Some points, one per row:
tensor([-0.5, -0.5,  0.0, -0.3, -1.2,  0.7,  0.7,  0.5, -0.5,  0.8,  1.0,
         0.6,  0.2, -0.5,  1.8,  0.0,  0.0,  0.2, -0.4,  0.2,  1.6, -0.4,
         0.4, -0.8, -1.1])
tensor([-0.4,  0.1, -0.2,  1.0,  0.1,  0.6,  1.3,  0.4,  0.4,  1.0,  0.1,
         0.2, -0.6,  1.8,  0.5,  0.2, -1.3, -0.1, -0.8,  0.0,  0.4,  0.4,
         0.5,  0.5, -2.0])
tensor([-0.5,  0.3, -0.1,  0.5,  1.2, -1.0, -0.4,  0.3,  1.3, -0.3,  0.0,
        -0.1,  0.5,  0.6,  0.3,  0.2, -2.2,  0.1, -2.3, -2.1, -0.2, -0.7,
        -1.3, -0.3, -1.6])
tensor([-1.6,  0.7, -0.1, -1.0, -1.2,  2.1, -0.9,  1.5,  0.8, -0.7,  1.4,
         0.5, -0.6, -0.9,  0.2, -0.8, -1.0, -0.2, -0.2,  0.1, -0.7, -0.6,
         1.0,  0.2,  0.0])
tensor([-1.7, -1.2, -1.2,  0.6,  0.3, -0.3,  0.8,  0.2, -1.0,  1.4, -0.8,
        -1.4, -0.4,  0.2,  0.0, -0.2,  0.1,  0.9,  0.7,  1.6,  0.8, -1.0,
        -1.5,  1.8, -1.0])
tensor([ 2.1,  1.2,  1.7,  0.3,  0.0, -0.9, -1.1, -1.4,  1.1, -1.7, -2.2,
        -0.3,  1.1, -0.1, -1.0,  1.7, -0.5, -0.2,  0.5, -1.0, -0.6,  1.0,
        -0.3, -0.8,  1.3])
tensor([-0.9,  0.4,  0.4,  0.5, -0.7,  1.7,  0.1, -1.9, -0.9,  0.5,  2.0,
         0.0, -1.2, -0.9,  0.3,  0.8, -0.4,  0.3, -2.0, -0.2,  0.1, -0.3,
        -1.2,  0.2,  0.5])
tensor([ 2.3, -1.0,  1.3,  0.5,  0.6, -2.5, -0.3, -1.5, -0.6,  0.1, -2.5,
        -0.8,  1.3, -0.5, -0.9,  0.8,  0.8, -0.6,  1.7, -0.1, -0.1,  1.9,
         0.9, -0.8,  2.0])
tensor([ 1.9, -1.4,  0.2, -0.1, -0.8, -1.8, -0.8, -0.7, -0.6, -0.8, -1.3,
         0.3,  1.0,  0.2, -0.3,  0.7,  1.2, -1.1, -0.1,  0.0, -1.4,  1.4,
         2.0, -0.7,  0.5])
tensor([ 0.7, -0.8, -1.6,  1.1, -0.7, -1.3,  0.6,  0.4,  0.0,  0.4,  0.0,
        -1.4, -0.3,  1.0,  0.4, -0.3,  0.6,  0.0,  1.7,  0.3, -0.5,  0.6,
        -0.8,  0.1, -0.7])
tensor([-1.1,  0.1, -1.2,  1.3, -0.4,  0.1, -0.4, -0.5, -1.2,  0.8,  0.4,
         0.3,  0.7,  0.5,  0.8, -0.4, -0.7, -0.2,  0.2,  0.9,  0.1,  1.2,
        -0.2,  0.7, -0.7])
tensor([ 0.0,  1.3,  0.0,  0.9, -1.0, -0.3,  0.5, -0.8,  0.4, -0.6,  1.1,
         0.0, -0.6,  1.5, -0.1, -1.1,  0.3, -0.8, -0.2,  0.8, -0.3, -0.2,
        -0.3,  0.1,  0.5])
tensor([-2.3, -0.3,  0.8, -1.9,  0.1,  1.2, -0.5,  0.3, -0.9, -0.1,  1.9,
        -0.1, -1.1, -1.2, -0.2,  0.3,  0.9,  1.2, -0.8,  1.4,  0.1, -0.9,
         0.8,  1.1,  1.5])
tensor([-0.6,  0.0,  0.7,  0.7, -0.3, -0.1, -1.2,  0.4, -0.9,  0.2,  0.0,
         2.0,  0.6,  0.6,  1.0, -1.0,  0.4, -2.1,  0.5,  0.5, -1.0,  0.3,
         1.5,  1.0,  0.9])
tensor([-1.5,  1.8,  0.2,  1.8,  0.3,  1.2,  0.5, -0.2,  0.4,  0.2,  0.2,
         1.2, -0.5,  0.6, -0.2,  0.0, -0.4, -0.4, -0.7, -0.1,  0.7,  0.0,
         0.5, -0.2, -1.5])
tensor([-1.7, -1.4, -0.9,  1.2,  0.1,  0.5, -0.7,  0.9, -0.7, -0.4,  1.1,
         1.0, -0.1,  0.2,  1.0,  0.3, -1.9, -0.8, -1.1, -1.1,  0.3,  0.4,
         0.1,  1.1, -1.2])
tensor([ 0.0,  0.4,  0.8, -1.3, -1.1,  0.6,  0.1,  0.3,  1.3, -2.7, -0.4,
         0.8, -0.2, -1.5, -0.6,  1.3,  0.8,  0.7, -2.1, -0.8, -0.5,  0.0,
        -2.0, -0.4,  0.5])
tensor([-0.8, -0.8,  0.4, -0.2,  0.3, -0.3,  0.4,  0.2,  0.0,  1.6,  0.6,
        -1.1, -0.1,  0.4, -0.3,  0.4, -1.4,  0.3,  0.9,  0.5,  1.5,  0.2,
        -0.8,  1.1,  0.0])
tensor([ 0.2,  0.2, -0.2,  0.8, -0.2,  0.0,  0.1, -0.1,  0.2, -0.2, -1.0,
        -0.5,  2.1,  1.5, -0.1,  0.4,  0.0,  0.1, -0.5, -1.9, -0.9,  0.2,
         0.2,  1.8,  1.5])
tensor([ 3.3, -0.2,  1.3, -0.4, -1.4, -1.5, -0.5, -2.5, -0.2,  0.2, -1.6,
         0.8,  0.2,  0.7, -0.8,  0.6,  1.3,  1.4, -1.3, -0.5, -2.4,  0.2,
         0.0, -1.9,  1.8])
tensor([-1.1, -1.9,  0.1,  0.4,  0.7, -0.5,  0.7,  0.5, -0.9,  0.3, -0.3,
        -0.5,  0.4,  1.8,  2.3, -0.9, -0.8, -0.2, -0.1, -0.4, -0.4, -0.9,
         0.1, -0.1, -1.2])
tensor([-2.8, -1.0, -0.6, -0.4,  0.8,  0.5,  0.2,  0.8,  0.6,  0.0,  1.3,
         0.9, -1.1,  0.7,  0.9, -0.4, -1.2,  0.2, -0.2, -0.6,  1.9, -0.4,
         0.4,  1.3, -0.9])
tensor([-0.4, -0.3, -0.5,  0.5,  0.0, -1.0, -0.1, -0.1, -0.1,  0.0,  1.5,
        -1.1, -0.4,  0.3, -0.7,  0.4, -1.1,  0.5, -0.4, -1.8,  0.7,  0.0,
        -0.2,  0.2, -0.5])
tensor([-0.6,  0.0, -1.2, -0.8, -0.2, -0.9, -0.4,  0.5,  0.3,  1.5,  2.1,
         1.3, -0.5,  0.2,  1.2, -0.7, -0.7, -1.2,  0.4, -1.9,  0.5, -0.7,
         1.6,  0.4, -0.8])
tensor([ 2.6,  0.0,  0.9,  0.2, -1.3, -0.8, -0.8, -2.8, -1.0, -0.7, -2.6,
         0.6,  0.1,  0.6, -1.3,  1.4,  0.6, -0.1,  0.4, -0.6, -1.6,  1.2,
         1.1, -1.0,  0.2])
tensor([ 2.2, -0.5, -0.6, -0.4,  0.2, -2.0, -1.8, -1.2, -0.6,  1.2, -2.4,
         0.1,  1.0,  0.1, -0.5,  0.6,  0.3,  1.1,  2.4,  1.1, -0.8,  2.0,
         1.3, -1.4,  0.2])
tensor([ 1.9,  0.5,  1.6, -0.4, -0.6, -1.9, -0.3, -1.2,  0.6, -1.1, -1.4,
        -1.0,  2.0,  0.2, -2.1, -0.1,  1.8,  0.8,  0.3, -0.7, -0.6,  0.5,
        -0.5, -1.7,  1.9])
tensor([ 0.3,  0.8,  1.9,  0.2, -0.9, -0.5,  0.4,  0.3,  0.5, -0.8,  0.1,
        -0.3,  0.1,  1.2, -2.4,  1.2, -0.6, -0.4, -0.1, -3.0, -0.8, -1.0,
        -2.1,  1.1,  1.1])
tensor([-0.2, -1.1, -0.4, -0.3,  1.1, -0.8, -0.4, -1.1, -0.1,  0.2,  1.0,
        -0.5, -0.5,  0.4,  0.5,  0.5, -0.4,  0.5, -0.4,  0.3, -0.2, -0.3,
         0.8,  0.8, -0.8])
tensor([ 3.8, -0.3,  1.6, -0.8, -0.2, -1.8, -0.6, -1.1, -0.4, -0.3, -1.5,
         0.0,  1.4,  0.1, -0.6,  1.1,  2.2,  0.5, -1.8,  0.8, -0.5,  0.1,
        -0.3, -1.1,  0.5])
tensor([ 0.1, -0.1, -0.4, -0.6, -1.1,  3.0,  0.1,  0.6,  1.2, -1.2,  0.4,
         0.5, -1.0, -0.9, -0.8,  0.2, -1.4, -1.0, -0.7,  0.9, -0.3, -0.8,
         0.8, -0.3,  1.9])
tensor([ 0.8, -0.5,  0.5, -1.4,  0.0, -0.1, -0.3, -1.1, -0.3,  0.6, -0.7,
        -0.5,  0.8, -1.5, -2.2,  0.1,  1.5,  0.7,  1.3,  1.0, -0.6,  0.6,
         1.0,  0.0,  1.0])
tensor([-1.0,  1.1, -1.6, -0.2,  1.4,  1.4, -0.2,  1.3, -0.6,  0.2,  0.8,
         1.7, -0.7, -1.2,  0.3,  1.1,  0.5, -0.6,  0.1,  0.6,  2.0, -0.6,
         0.5, -0.7, -1.1])
tensor([-0.2, -1.8, -2.0,  0.3, -0.5, -0.7, -1.4,  1.0, -0.1,  0.4,  1.0,
        -0.3,  0.2, -0.8,  1.0,  0.8, -0.4, -0.3,  1.4,  1.2,  0.4,  0.0,
         0.3,  2.0, -0.6])
tensor([-1.3,  0.0,  0.7,  1.0,  1.0, -0.3, -0.4, -0.3,  0.9,  0.7,  0.9,
         0.7, -0.9,  1.0,  0.4, -1.1, -1.4,  1.1, -0.7, -0.1,  0.8,  0.2,
         0.0,  1.3, -0.9])
tensor([-1.2, -0.8, -0.2,  0.0, -0.3, -0.3, -0.3,  0.0, -0.8, -0.5,  0.2,
         0.2, -1.1, -0.2, -0.3, -0.7,  1.1,  0.0, -0.1,  0.3,  0.9, -0.1,
         0.4,  0.3, -0.7])
tensor([-1.3,  0.6, -0.6, -1.3, -0.1,  0.2, -1.2,  0.4,  0.2,  0.8,  1.0,
         1.0,  0.1, -1.4,  0.1, -0.4,  1.2, -0.1,  0.1, -0.2,  1.6, -1.4,
         0.5, -0.3,  1.2])
tensor([-0.7,  0.4,  0.2,  0.0,  0.0, -0.2,  1.5, -0.2,  0.6,  0.7,  0.3,
        -0.9, -1.3,  0.8,  1.0,  0.3,  0.1, -0.5, -0.2, -0.2,  0.5,  0.6,
        -0.3,  1.7,  0.6])
tensor([-0.3,  1.7,  1.2,  0.6,  0.3, -0.6,  0.3, -0.3,  0.7, -1.1, -0.7,
         0.2, -0.1, -0.2, -0.7,  0.1, -1.2,  0.7, -1.7, -1.7,  0.6,  0.3,
        -1.5, -0.1,  1.1])
tensor([-2.0, -0.4, -2.4,  0.8,  0.3,  1.0,  1.0, -0.2, -1.0,  0.5,  2.5,
         1.3, -0.4,  0.0,  2.0, -0.8, -1.4, -1.2,  0.5, -0.1,  1.4, -0.7,
         0.7,  0.9, -1.6])
tensor([-0.5, -0.5, -1.6, -0.6,  0.1,  0.6, -0.6,  0.6, -0.4,  0.2,  0.0,
         0.2, -0.2, -0.7, -0.8, -1.8, -0.6,  0.7, -0.6, -1.3, -0.2, -0.4,
         1.0, -0.5,  0.4])
tensor([-0.3, -0.6, -0.3,  0.9,  0.4,  1.2, -0.1,  0.6,  0.3, -0.6,  0.5,
         1.5, -0.4,  1.7,  0.3, -0.1, -1.4, -0.6, -1.2, -1.7,  0.0,  0.7,
        -0.2, -0.4, -0.2])
Then 24 other points, each followed by its number:
tensor([ 3.2, -0.5,  0.5,  1.5, -0.7, -2.4, -1.2, -1.6,  0.6, -2.7, -3.0,
         0.2,  2.9, -0.8, -2.2,  1.5,  0.6,  0.2,  1.8, -2.1, -1.0,  1.0,
         1.5, -1.7,  1.9]) 0
tensor([ 0.2,  0.1, -0.2,  1.9, -0.7,  1.4, -0.9,  0.5,  0.7,  1.0,  2.3,
        -0.2, -0.7,  0.7, -0.3, -0.6, -1.7,  0.3, -1.0, -0.8,  0.1, -1.3,
        -1.5,  0.4, -1.7]) 1
tensor([ 0.6,  0.3, -0.1,  0.8,  0.4, -1.8,  0.5,  0.7,  0.5,  0.6,  0.1,
        -0.7, -0.2,  0.3,  0.6, -1.1, -0.7,  0.1,  0.1, -0.2, -1.0,  0.3,
        -0.6,  0.5,  0.8]) 2
tensor([-2.2, -0.2, -0.6,  0.1,  1.4,  1.9,  0.0,  0.2, -1.0,  0.0,  1.2,
         0.2, -1.4,  0.2,  1.2, -0.8, -1.2, -0.2,  0.0,  1.1,  0.0, -0.9,
         0.0,  0.8, -0.4]) 3
tensor([ 3.7,  0.2,  1.4, -1.4, -1.3, -0.9, -1.1, -1.6, -2.0, -1.8, -2.4,
         0.0,  2.0, -1.9, -2.0,  1.7,  2.2,  1.4,  0.7, -0.2, -1.4, -0.3,
         1.0, -1.3,  2.6]) 4
tensor([ 1.0, -0.6, -0.2,  0.4,  0.3, -1.0,  0.6, -1.3, -1.1,  0.7,  0.8,
         0.1,  0.2,  0.5,  1.1,  0.4, -0.4,  1.1, -0.4,  1.9,  0.7, -0.3,
        -0.3,  0.2, -1.9]) 5
tensor([ 2.1, -0.5,  1.3,  0.3, -0.2, -0.8, -0.6,  0.6, -0.8, -0.1, -0.8,
        -0.6,  0.9,  0.4, -0.2, -0.1, -0.1, -0.3,  1.4,  0.5, -0.5,  1.1,
         1.3,  0.7,  0.6]) 6
tensor([ 0.6,  0.1,  0.5,  0.9,  0.4, -1.0,  0.5, -0.2,  0.4,  0.2,  0.2,
         0.4, -0.2,  1.5, -0.1, -0.1, -0.2, -0.3,  0.4, -0.2,  0.1, -0.1,
        -1.1, -0.8, -0.2]) 7
tensor([-1.5,  0.5, -1.5, -0.5,  0.4,  1.3,  0.3,  2.0,  1.1, -0.6,  0.3,
        -1.1, -0.1, -0.3, -1.5, -0.7, -0.6, -0.3,  0.8,  0.2,  0.5,  0.0,
        -0.2, -0.2, -0.5]) 8
tensor([-1.1, -0.4,  0.6, -0.5,  0.5, -1.2,  1.0, -0.4, -0.3,  0.8,  0.7,
        -1.0, -0.1,  1.4,  2.2, -0.7, -0.4,  0.3,  1.7,  0.1,  0.3,  0.4,
        -0.1,  0.6,  0.1]) 9
tensor([-1.1, -0.7, -1.7,  0.3,  2.0, -1.1,  1.2,  0.0,  0.2,  0.9,  0.0,
         0.1,  0.3, -0.4, -0.3, -1.2, -0.3, -0.3,  0.2,  0.8, -0.3, -0.1,
        -0.3, -1.0, -1.3]) 10
tensor([-1.6, -0.5, -0.4,  0.6,  0.0, -0.4, -0.6, -1.0, -0.2,  1.7,  0.5,
         1.5, -0.1, -0.4,  1.7, -0.4,  0.4, -0.8, -0.9, -0.1,  0.7, -0.1,
         0.3,  1.1, -0.3]) 11
tensor([-0.7, -0.7, -0.8, -1.0,  1.1,  0.4,  0.0, -0.3, -0.5,  1.2,  0.2,
        -0.1,  0.0, -1.0,  0.7, -0.5, -0.8,  0.2,  0.2,  0.4, -0.2,  0.4,
        -0.1,  0.5, -0.1]) 12
tensor([ 1.1,  0.3, -1.2, -1.1,  0.0, -2.2, -0.1, -0.7, -0.7,  1.4, -0.9,
        -0.9,  0.7, -0.2,  0.4,  0.5,  0.0,  0.5,  1.0,  1.7, -0.5,  1.1,
         1.1, -1.0,  1.8]) 13
tensor([-1.9, -0.5, -0.7,  0.0, -0.1, -0.3,  1.8, -0.6, -0.5,  1.1,  0.6,
         0.3, -0.2, -0.5,  0.8,  0.6,  0.4,  1.3, -0.6,  0.3,  0.2, -1.0,
         0.2,  0.3, -0.3]) 14
tensor([ 4.2, -0.3,  0.5,  0.1, -0.6, -1.9, -0.1, -2.2,  0.2, -1.6, -2.8,
         1.0,  0.0, -1.0, -0.7,  2.6,  2.1,  0.6, -0.3, -0.7, -1.4,  0.3,
         0.4, -1.8,  2.3]) 15
tensor([ 1.0,  0.2,  1.3, -0.9, -1.7,  0.2, -1.6, -0.9,  0.8, -1.7, -1.6,
        -0.1, -0.6, -2.3, -2.0,  2.4,  1.4,  0.8, -1.7, -1.0,  0.1, -0.6,
        -1.4, -1.4,  1.8]) 16
tensor([-1.2,  0.0, -1.5,  0.0,  1.5,  0.2,  0.3,  1.6,  2.3, -1.0,  2.2,
        -0.9, -0.4, -0.4,  0.8, -3.3, -2.8, -0.3,  0.3, -1.1,  0.0,  0.1,
         0.0,  1.6, -2.0]) 17
tensor([ 0.3,  0.6,  0.9, -0.4, -0.5, -0.6,  0.0, -1.9,  0.1,  0.3, -1.1,
        -2.6,  1.7,  1.6,  0.4, -1.5, -0.1,  1.3,  0.5,  0.6, -0.6,  0.9,
        -0.2,  0.6,  0.3]) 18
tensor([-0.2,  0.2, -1.6, -0.5,  0.3,  0.8,  1.3,  0.3,  1.2, -1.3, -0.2,
        -0.3, -0.3, -1.3, -0.4, -0.3,  0.1, -0.6,  0.6,  0.7,  2.7,  0.0,
        -0.4,  0.7, -0.5]) 19
tensor([ 2.4, -0.6,  0.3,  1.5, -1.6, -0.2,  0.6, -0.6,  1.1,  0.5, -1.7,
        -0.2, -0.5,  1.1, -1.2, -0.4, -0.4,  0.2,  1.5,  0.2, -1.0,  0.5,
         0.2,  1.2, -0.6]) 20
tensor([-1.1, -0.4,  0.4,  1.2,  0.6,  1.1,  1.4,  0.0, -0.6,  1.2,  0.6,
        -1.1, -1.0,  0.3,  0.9, -0.2, -0.4, -0.4, -0.9, -0.1, -0.4, -0.3,
         0.2, -0.5, -0.5]) 21
tensor([-0.2, -1.0,  0.2, -0.3,  0.3,  2.0, -0.1,  1.0,  0.3,  1.2,  2.6,
        -0.1, -0.8, -0.7, -0.2, -0.7,  1.6,  0.7,  0.2,  1.0,  1.8, -0.9,
         1.1, -0.3,  0.5]) 22
tensor([-0.9, -0.9, -1.1,  0.4, -1.2, -0.7, -0.9, -0.7,  0.1,  1.2,  0.5,
        -0.1, -1.0,  0.3,  0.3,  0.8, -1.6,  0.2,  0.8, -0.8, -0.1,  0.1,
         0.0,  1.7, -2.3]) 23
Which two of these numbered points are nearest to each point below, looking only along the 8 directions in which the first points spread most? Their numbers follow each, nearest first.
tensor([ 0.9,  0.6,  1.5, -1.1, -1.4,  0.6, -0.7, -0.5,  0.5, -1.5,  0.3,
        -0.4,  0.3, -2.2, -1.5,  2.1,  2.2,  0.4, -2.1, -0.9,  0.9, -0.7,
        -0.1, -0.6,  2.4]) > 16 4
tensor([-0.1,  0.4, -0.3, -0.5,  2.1, -0.1,  1.2, -0.9, -1.3,  1.6, -0.1,
        -0.3,  0.2,  1.6,  0.0, -0.1,  0.0,  0.4,  0.0,  0.0, -1.8, -0.5,
        -1.0, -1.0, -0.4]) > 7 2
tensor([ 1.2,  0.2,  0.0,  0.7, -1.1, -1.0, -1.6, -1.4,  0.0, -0.6, -2.3,
         0.6,  1.3,  0.0, -0.8,  0.1,  0.5, -0.2, -0.1,  0.1, -1.5,  2.4,
         1.9,  0.0,  1.8]) > 6 20
tensor([ 1.6,  0.4,  1.8, -0.5, -0.6, -2.4, -1.6, -1.1, -0.8,  0.4, -2.9,
        -0.1,  0.7, -1.6, -2.1,  1.3,  1.1,  0.7,  1.0, -0.5,  0.5, -0.1,
        -2.0, -1.6,  2.1]) > 4 15
tensor([ 0.4, -0.3, -1.9, -0.4,  0.0, -0.6, -0.6,  0.8, -0.7,  1.2,  0.2,
         0.1,  0.8, -0.2, -0.6,  0.0, -0.1,  0.8, -0.4,  0.8, -0.2, -0.7,
        -0.4, -1.0,  0.4]) > 12 10
tensor([ 1.2, -0.4, -0.8,  0.4,  0.0, -2.0, -1.3, -1.0, -1.8,  0.2, -0.4,
         0.0, -0.6,  0.0, -0.7,  1.4,  0.7,  1.1,  1.3,  1.3,  0.5,  0.8,
         1.1, -0.7,  1.1]) > 13 6
tensor([ 1.5,  0.0,  0.8,  0.8, -0.6, -1.5, -0.1, -1.6,  0.6, -0.3, -1.2,
        -0.2,  0.7,  0.1,  0.0, -1.4,  0.4, -0.8,  1.6,  0.4, -1.5,  1.5,
         0.8,  0.1,  1.1]) > 6 20
tensor([ 0.4, -1.7, -0.1,  0.2,  1.0, -0.9,  0.1,  0.7,  0.4,  0.9,  1.0,
        -0.3, -0.3,  1.4,  1.1, -0.3, -1.1,  0.1, -0.6,  0.2, -0.3,  0.3,
         0.0,  1.2, -0.5]) > 23 2
tensor([ 0.2, -1.6, -0.2,  0.7,  0.4, -1.3, -0.2, -1.0,  0.7, -0.1, -2.8,
         0.9, -0.1,  1.0,  0.2,  0.1,  0.5,  1.2, -0.1, -0.7, -1.4, -0.6,
         0.4, -0.6, -0.7]) > 7 2
tensor([-0.3, -0.8,  0.3,  0.7,  0.2, -1.0, -0.5,  1.1, -0.8,  0.6,  1.1,
         0.3,  1.8,  1.8,  0.1,  0.2, -0.7,  1.0, -0.8, -1.7, -0.5, -0.1,
         0.4,  0.5,  0.7]) > 2 7
tensor([ 0.4,  0.5,  0.7, -0.1, -1.6,  0.6,  0.5,  0.1,  0.6, -0.4, -0.2,
         0.1,  0.2, -2.6, -0.1,  2.0,  1.1,  1.7,  0.5,  0.2,  1.8, -1.2,
         0.5,  0.7,  0.9]) > 19 12
tensor([ 1.1,  0.2, -0.5, -0.6,  0.0, -0.7,  0.5,  0.7, -0.2,  0.3,  0.3,
         0.0,  0.1,  0.9, -0.6, -0.6, -0.8,  0.1,  0.8, -0.1,  0.3,  0.5,
        -0.3,  0.4,  0.8]) > 2 7
tensor([-0.1, -0.7, -0.5,  1.1,  3.0, -1.0,  1.5,  1.9, -1.2,  0.4, -0.9,
        -1.3,  1.0, -0.1, -0.8, -1.4, -0.6, -0.2, -1.0,  0.6,  1.7,  0.3,
         0.0,  0.2, -0.4]) > 10 23
tensor([-1.0,  0.1, -0.4, -1.1,  0.0,  1.6, -0.1,  0.2, -0.3,  1.4,  1.7,
         0.0, -1.0, -1.7,  1.8, -0.3,  1.7, -0.3,  1.4,  1.2, -0.1, -2.4,
         1.0, -1.2,  0.4]) > 22 12
tensor([-0.9,  0.1,  0.6,  0.1,  0.6, -0.1,  0.4,  0.9, -0.1, -0.3,  0.9,
         1.5, -0.4,  0.1,  0.2, -0.4, -2.0, -0.1, -1.4, -1.6,  0.2, -0.6,
        -0.1,  0.0, -1.4]) > 1 21
tensor([-2.1,  0.4, -1.0, -0.9,  0.0,  0.7,  0.2,  0.5,  0.3,  0.9,  2.5,
         0.9, -1.8,  0.8,  0.6,  0.6, -2.5, -0.2,  0.2,  1.4,  0.2, -0.8,
         1.4,  1.3, -1.3]) > 3 11
tensor([-0.7, -0.6, -0.9, -0.6,  1.0, -0.2,  0.3, -0.8, -0.9,  0.2, -0.1,
        -0.8, -0.3, -0.3,  1.4,  0.4, -1.0,  0.9,  0.7,  0.8,  1.8,  0.6,
         0.0,  0.2, -0.3]) > 10 12
tensor([-1.2, -0.1, -0.4, -0.3, -1.0,  1.0,  0.3,  2.0,  0.3, -0.3,  1.6,
         0.9, -1.2, -1.6,  0.8, -0.4, -1.6, -0.8,  0.5,  2.2,  1.0, -1.4,
         1.1,  0.8, -1.7]) > 3 22
tensor([ 0.8, -0.2,  0.0, -1.4, -1.5, -0.2,  0.0, -0.6, -1.1, -0.5,  0.2,
        -0.4,  0.6, -2.9, -1.1, -0.1,  2.0,  1.4,  1.9,  1.2,  0.3,  0.0,
         1.0, -1.6,  1.7]) > 13 22
tensor([-0.2,  0.3,  0.5, -0.8,  0.0, -1.9,  0.1, -1.1,  0.4,  1.9, -0.6,
        -0.5,  0.4,  1.3,  1.8, -0.6, -1.6,  0.5,  1.4,  0.5, -0.5,  0.1,
        -0.3, -0.1, -0.3]) > 9 2
tensor([-2.4, -0.8, -1.4,  0.1,  1.5,  0.8, -1.0,  1.4,  0.0,  0.1,  1.2,
         0.6,  0.4,  0.5,  1.7, -0.3, -2.1, -0.2,  1.4, -0.2,  0.2, -0.5,
        -0.8,  2.7, -2.3]) > 17 23
tensor([ 0.0, -0.9,  0.0, -0.5, -0.9, -0.6,  1.2, -1.2, -0.6,  0.2,  1.6,
        -1.0,  0.2,  0.7,  0.2, -0.6, -0.6,  0.5, -0.5, -0.3,  1.1,  0.0,
        -0.1,  0.8, -1.0]) > 14 21
tensor([ 2.9,  0.4,  0.7,  0.6, -0.3, -1.4, -1.1, -0.9, -0.3, -0.8, -0.8,
         0.2,  1.4,  1.0, -0.3,  0.1,  1.8, -0.1,  1.9,  1.6, -0.9,  1.1,
         1.7,  0.2,  0.6]) > 6 13
tensor([-0.6, -0.3, -1.5,  0.5,  1.4, -2.9, -0.2, -0.2, -2.3,  2.0, -0.1,
         0.0, -0.1,  0.8,  0.0,  0.7,  0.7, -0.2,  1.1,  1.8, -0.2,  0.5,
         1.7, -1.1, -2.2]) > 10 5
tensor([-0.8, -1.0,  0.8,  0.3,  0.4,  0.6,  0.8,  0.6,  2.6,  0.0,  2.1,
        -0.2, -0.6,  0.6, -0.3, -0.9, -1.0,  0.0,  0.2, -1.9,  1.3,  0.4,
        -1.4,  1.8,  0.3]) > 1 17
tensor([-0.2, -0.1, -1.1, -0.5,  0.5, -1.1, -0.6,  0.1, -1.2,  0.6,  0.1,
         0.2,  0.9, -0.1,  0.7,  0.5,  0.8, -0.3,  1.8,  1.9,  0.2,  0.7,
         1.7, -0.1,  0.7]) > 13 12
tensor([ 0.8,  0.4, -0.2,  1.5,  1.0, -1.9,  0.4, -0.4, -0.8,  0.9, -1.8,
        -0.6,  0.1,  1.7,  0.4,  0.6, -0.6,  0.5, -0.2,  0.5, -1.4, -0.2,
        -1.6, -1.3, -1.3]) > 7 5
tensor([-0.2, -1.0,  1.1,  0.3,  0.5,  0.2,  1.0, -0.4,  1.0, -0.8,  0.4,
        -1.2,  0.5,  1.3, -0.6, -0.2, -0.4, -0.7, -0.4, -1.0,  0.0,  0.2,
        -1.1,  0.9, -0.4]) > 2 7
tensor([-0.2,  0.3, -1.9,  0.0,  0.0, -0.9, -0.3,  1.1, -0.4,  0.3,  1.2,
         0.2, -0.1, -1.0,  0.7,  0.8,  0.9,  1.0,  1.5,  0.5,  0.3,  0.6,
        -0.1,  0.7, -0.7]) > 12 10
tensor([ 0.8,  0.3,  1.8,  0.2,  0.5, -0.6, -0.8,  0.9,  1.6,  0.3, -0.2,
         0.7,  1.4,  0.0, -0.7, -0.3,  0.0, -0.8,  0.8, -1.9, -0.1,  1.6,
         0.8,  1.0,  0.3]) > 2 6
tensor([ 0.2,  0.1,  0.2, -0.7,  1.1, -1.6,  0.4,  1.4, -0.5,  0.3, -1.0,
        -1.7,  0.8,  1.0, -0.5,  0.9,  0.1,  1.7,  0.9, -0.1, -0.6, -1.5,
        -1.0, -0.4,  0.5]) > 2 18
tensor([ 1.1,  0.2,  0.9, -1.6, -2.4,  0.4,  0.3,  0.3,  0.8, -2.7, -0.7,
         0.2, -0.3, -1.9, -1.7,  1.5,  0.9,  1.9, -2.3, -0.2,  1.4, -1.0,
        -0.3, -1.0,  0.7]) > 16 19
tensor([ 0.4, -0.1, -0.1,  0.7,  0.2, -1.6,  0.8, -0.1, -0.2,  0.6, -1.2,
        -0.6,  0.5,  1.1, -3.0,  1.7, -0.6,  1.3,  0.0,  0.8, -1.3, -1.9,
        -4.3, -1.0, -0.1]) > 18 7
tensor([ 1.4, -0.7, -0.3,  0.2,  0.7, -1.6, -1.8, -2.7, -2.4, -0.8, -1.6,
        -0.3,  0.5,  0.0,  0.1,  3.5,  1.5,  0.6, -1.0, -0.2, -0.8,  0.3,
         1.5, -0.4,  0.8]) > 13 15
tensor([ 1.1,  0.7,  1.5,  1.0, -0.8, -0.2, -0.9,  0.1,  1.4, -0.7, -1.9,
         0.7,  1.6,  1.5, -0.9, -0.7, -1.4, -0.8,  1.3, -1.5, -1.1,  1.7,
        -0.4,  1.4,  0.3]) > 20 6
tensor([-0.8,  0.7, -0.1, -1.9,  0.0,  0.9, -0.7,  1.6, -0.8,  1.1,  1.0,
         0.4, -0.5, -1.8, -0.5, -1.0,  1.4,  0.6,  1.3,  0.7, -0.4, -2.0,
        -0.5, -0.6,  0.7]) > 22 12
tensor([-1.0,  0.0,  0.1, -1.0, -0.6,  0.9, -0.2,  0.3, -0.6,  0.3,  0.8,
         0.0, -0.1, -1.1,  0.7, -0.5,  0.4,  0.5,  0.4,  1.9,  1.7, -0.9,
        -0.2,  0.7,  0.5]) > 22 12
tensor([ 1.4, -0.3,  0.9,  0.1, -1.2, -0.5, -1.0,  0.5,  0.1, -1.5, -1.1,
         1.1,  0.4,  1.5, -1.7, -0.9, -0.3, -0.2, -1.1, -3.0, -0.9,  0.2,
        -0.4,  0.0,  0.7]) > 2 7
tensor([ 0.3,  0.1, -0.1,  0.6,  0.2,  0.4,  0.0, -0.1,  1.6,  0.3,  0.6,
         0.2,  0.6,  0.7,  1.4, -0.5, -0.4, -0.2, -0.3,  0.2,  0.4, -1.1,
        -0.9,  0.8,  0.9]) > 21 2
tensor([ 1.5, -0.9, -2.1,  0.7,  0.7, -0.4, -0.6, -1.6, -1.3,  0.6, -1.6,
        -0.8, -0.6,  2.0,  0.9,  1.5, -0.5,  0.6, -0.1,  0.9, -0.2, -0.1,
         0.4, -0.1, -1.2]) > 5 10
